[[144 141 130 117]
 [113 117 118 128]
 [131 140 118 107]
 [109 146 117 131]
 [144 143 127 124]
 [110 116 133 126]
 [106 107 146 108]
 [141 111 116 126]]
|
[[106 107 146 108]
 [141 111 116 126]
 [110 116 133 126]
 [113 117 118 128]
 [131 140 118 107]
 [144 141 130 117]
 [144 143 127 124]
 [109 146 117 131]]

[[113 135 117 155 128 122 125 144 147 131]
 [121 129 120 134 134 138 128 127 115 133]
 [121 123 123 131 122 131 124 127 139 126]
 [130 131 138 112 141 144 131 119 101 133]
 [135 128 132 118 132 135 126 124 126 120]]
|
[[121 123 123 131 122 131 124 127 139 126]
 [135 128 132 118 132 135 126 124 126 120]
 [121 129 120 134 134 138 128 127 115 133]
 [130 131 138 112 141 144 131 119 101 133]
 [113 135 117 155 128 122 125 144 147 131]]

[[136 109 132 121 117 113 131 118 122 129 126 125]
 [115 123 134 136 126 122 128 125 135 118 124 141]
 [124 127 132 130 127 130 124 126 128 131 129 125]
 [135 135 138 138 122 130 132 123 120 133 128 133]
 [137 129 126 126 132 120 133 132 132 123 131 132]
 [126 125 131 130 133 124 128 130 132 130 130 123]
 [139  99 132 117 113 108 135 115 118 129 122 123]]
|
[[139  99 132 117 113 108 135 115 118 129 122 123]
 [136 109 132 121 117 113 131 118 122 129 126 125]
 [115 123 134 136 126 122 128 125 135 118 124 141]
 [126 125 131 130 133 124 128 130 132 130 130 123]
 [124 127 132 130 127 130 124 126 128 131 129 125]
 [137 129 126 126 132 120 133 132 132 123 131 132]
 [135 135 138 138 122 130 132 123 120 133 128 133]]

[[107 140 141 124 128 117 133 127 140 115 136 140 114 140 141]
 [148 124 121 144 108 138 139 139 145 144 121 121 145 118 135]
 [139 152 119 151 122 104 129 112 144 132 112 105 102 148 116]
 [112 146 143 121 111 109 142 125 147 116 149 125 118 143 140]
 [113 112 129 102 139 142 118 133 105 128 138 143 155 108 132]]
|
[[113 112 129 102 139 142 118 133 105 128 138 143 155 108 132]
 [148 124 121 144 108 138 139 139 145 144 121 121 145 118 135]
 [107 140 141 124 128 117 133 127 140 115 136 140 114 140 141]
 [112 146 143 121 111 109 142 125 147 116 149 125 118 143 140]
 [139 152 119 151 122 104 129 112 144 132 112 105 102 148 116]]

[[104 125 129 135 120 141 134]
 [128 130 122 120 130 139 116]
 [130 123 124 132 116 141 109]
 [125 140 143 121 116 121 128]
 [107 135 115 118 140 126 134]]
|
[[130 123 124 132 116 141 109]
 [104 125 129 135 120 141 134]
 [128 130 122 120 130 139 116]
 [107 135 115 118 140 126 134]
 [125 140 143 121 116 121 128]]

[[147 123]
 [154 143]
 [147 129]
 [154 132]]
|
[[147 123]
 [147 129]
 [154 132]
 [154 143]]
---
[[124 130 136 126 140 130 135]
 [121 139 133 129 141 116 136]
 [130 139 133 133 138 120 125]
 [127 138 123 130 132 133 131]
 [119 145 127 134 141 127 135]
 [117 135 125 125 135 112 128]
 [117 133 139 129 134 131 143]
 [132 141 137 132 154 127 133]
 [113 140 137 130 132 115 130]]
|
[[124 130 136 126 140 130 135]
 [130 139 133 133 138 120 125]
 [119 145 127 134 141 127 135]
 [117 133 139 129 134 131 143]
 [113 140 137 130 132 115 130]]

[[148 112 116]
 [148 140 124]
 [148 106 111]
 [149 142 107]
 [117 111 149]
 [153 150 149]
 [147 147 128]
 [113 103 111]
 [144 133 131]]
|
[[148 112 116]
 [148 106 111]
 [117 111 149]
 [147 147 128]
 [144 133 131]]

[[125 142 115]
 [127 134 138]
 [137 144 110]
 [144 143 118]
 [145 144 120]
 [138 136 115]
 [129 130 115]
 [119 133 133]
 [127 131 115]
 [131 149 131]
 [126 142 133]]
|
[[125 142 115]
 [137 144 110]
 [145 144 120]
 [129 130 115]
 [127 131 115]
 [126 142 133]]

[[115 143 136 121 125 140 100]
 [125 151 138 126 108 151 110]
 [141 146 113 156 138 144 101]
 [115 155 130 105 121 124 138]
 [130 143 120 105 124 151 125]
 [145 136 145 129 116 112 142]
 [100 102 154 137 109 124 124]
 [114 141 142 107 142 149 129]
 [146 156 117 119 156 120 100]
 [136 155 155 104 100 127 110]
 [122 149 137 141 132 120 103]
 [115 121 130 147 149 132 112]]
|
[[115 143 136 121 125 140 100]
 [141 146 113 156 138 144 101]
 [130 143 120 105 124 151 125]
 [100 102 154 137 109 124 124]
 [146 156 117 119 156 120 100]
 [122 149 137 141 132 120 103]]

[[140 132 145 123 113 118 131 126 134 122 127 108 130 128 140 134]
 [138 119 137 113 108 119 128 139 120 110 121 106 136 131 123 138]
 [137 131 133 121 122 115 130 133 122 104 122 117 136 122 136 138]
 [129 130 140 132 127 119 125 127 120 118 129 117 133 130 142 139]]
|
[[140 132 145 123 113 118 131 126 134 122 127 108 130 128 140 134]
 [137 131 133 121 122 115 130 133 122 104 122 117 136 122 136 138]]

[[141 118 141 124 119 143 120 146 134 129 127]
 [146 140 148 140 146 143 110 144 146 144 142]
 [135 114 116 132 109 143 145 141 118 134 132]
 [115 105 111 105 152 106 106 109 109 108 105]]
|
[[141 118 141 124 119 143 120 146 134 129 127]
 [135 114 116 132 109 143 145 141 118 134 132]]

[[131 130 128 128 128 124 116 118 128 121 127 130 141 129 136 129]
 [132 131 128 127 123 122 106 114 125 128 132 137 157 130 133 128]
 [130 127 128 126 126 130 119 128 128 133 125 121 108 128 128 130]
 [128 127 127 127 123 122 130 112 123 114 123 125 129 129 128 130]
 [128 132 128 127 126 132 130 128 125 120 133 128 115 128 128 130]]
|
[[131 130 128 128 128 124 116 118 128 121 127 130 141 129 136 129]
 [130 127 128 126 126 130 119 128 128 133 125 121 108 128 128 130]
 [128 132 128 127 126 132 130 128 125 120 133 128 115 128 128 130]]
---
[[125 108 141 146 125 139 139 128 137 106 148 132 133 152 124]
 [133 128 149 142 136 131 139 141 149 129 139 115 140 150 112]]
|
[[133 128 149 142 136 131 139 141 149 129 139 115 140 150 112]
 [125 108 141 146 125 139 139 128 137 106 148 132 133 152 124]]

[[140 140 143 125]
 [122 133 133 124]
 [137 128 113 131]
 [132 136 136 141]
 [136  98 126 139]]
|
[[140 140 143 125]
 [132 136 136 141]
 [122 133 133 124]
 [136  98 126 139]
 [137 128 113 131]]

[[143 140 137 129 135]
 [123 142 150 121 134]
 [143 140 136 129 135]]
|
[[123 142 150 121 134]
 [143 140 137 129 135]
 [143 140 136 129 135]]

[[125 151 113]
 [137 149 114]
 [128 121 134]
 [124 116 120]
 [119 107 145]]
|
[[119 107 145]
 [128 121 134]
 [124 116 120]
 [137 149 114]
 [125 151 113]]

[[141 147 103 150 124 115 103 103 152 151 106 150 104 104 109]
 [152 151 133 155 112 112 108 106 134 108 124 149 134 109 143]]
|
[[152 151 133 155 112 112 108 106 134 108 124 149 134 109 143]
 [141 147 103 150 124 115 103 103 152 151 106 150 104 104 109]]

[[122 125 114 118 120 116 116 115 130 115 133 122 122 128]
 [114 113 112 113 111 111 112 106 145 111 128 110 115 148]
 [138 129 132 133 142 132 139 133 114 132 129 133 131 123]]
|
[[138 129 132 133 142 132 139 133 114 132 129 133 131 123]
 [122 125 114 118 120 116 116 115 130 115 133 122 122 128]
 [114 113 112 113 111 111 112 106 145 111 128 110 115 148]]

[[127 128 103 129 153 115 130 110 124 124 122 124]
 [130 130 108 124 154 116 129 112 124 125 128 126]
 [132 135 106 128 154 116 135 112 122 122 128 127]
 [127 128 107 129 153 115 130 110 126 125 129 124]]
|
[[130 130 108 124 154 116 129 112 124 125 128 126]
 [127 128 107 129 153 115 130 110 126 125 129 124]
 [132 135 106 128 154 116 135 112 122 122 128 127]
 [127 128 103 129 153 115 130 110 124 124 122 124]]
---
[[147 138 115 106 122]
 [128 126 127 125 125]
 [132 129 120 122 128]
 [130 128 119 137 115]
 [124 131 122 129 131]]
|
[147 126 120 137 131]

[[131 115 142 112]
 [137 124 148 150]]
|
[131 124]

[[124 141 105]
 [124 135 103]]
|
[124 135]

[[107 152 103 151 104]
 [151 104 150 103 107]
 [104 103 153 151 155]
 [152 154 105 150 132]]
|
[107 104 153 150]

[[154 137]
 [131 123]]
|
[154 123]

[[ 99 122]
 [148 146]
 [116 153]
 [150 114]]
|
[ 99 146]
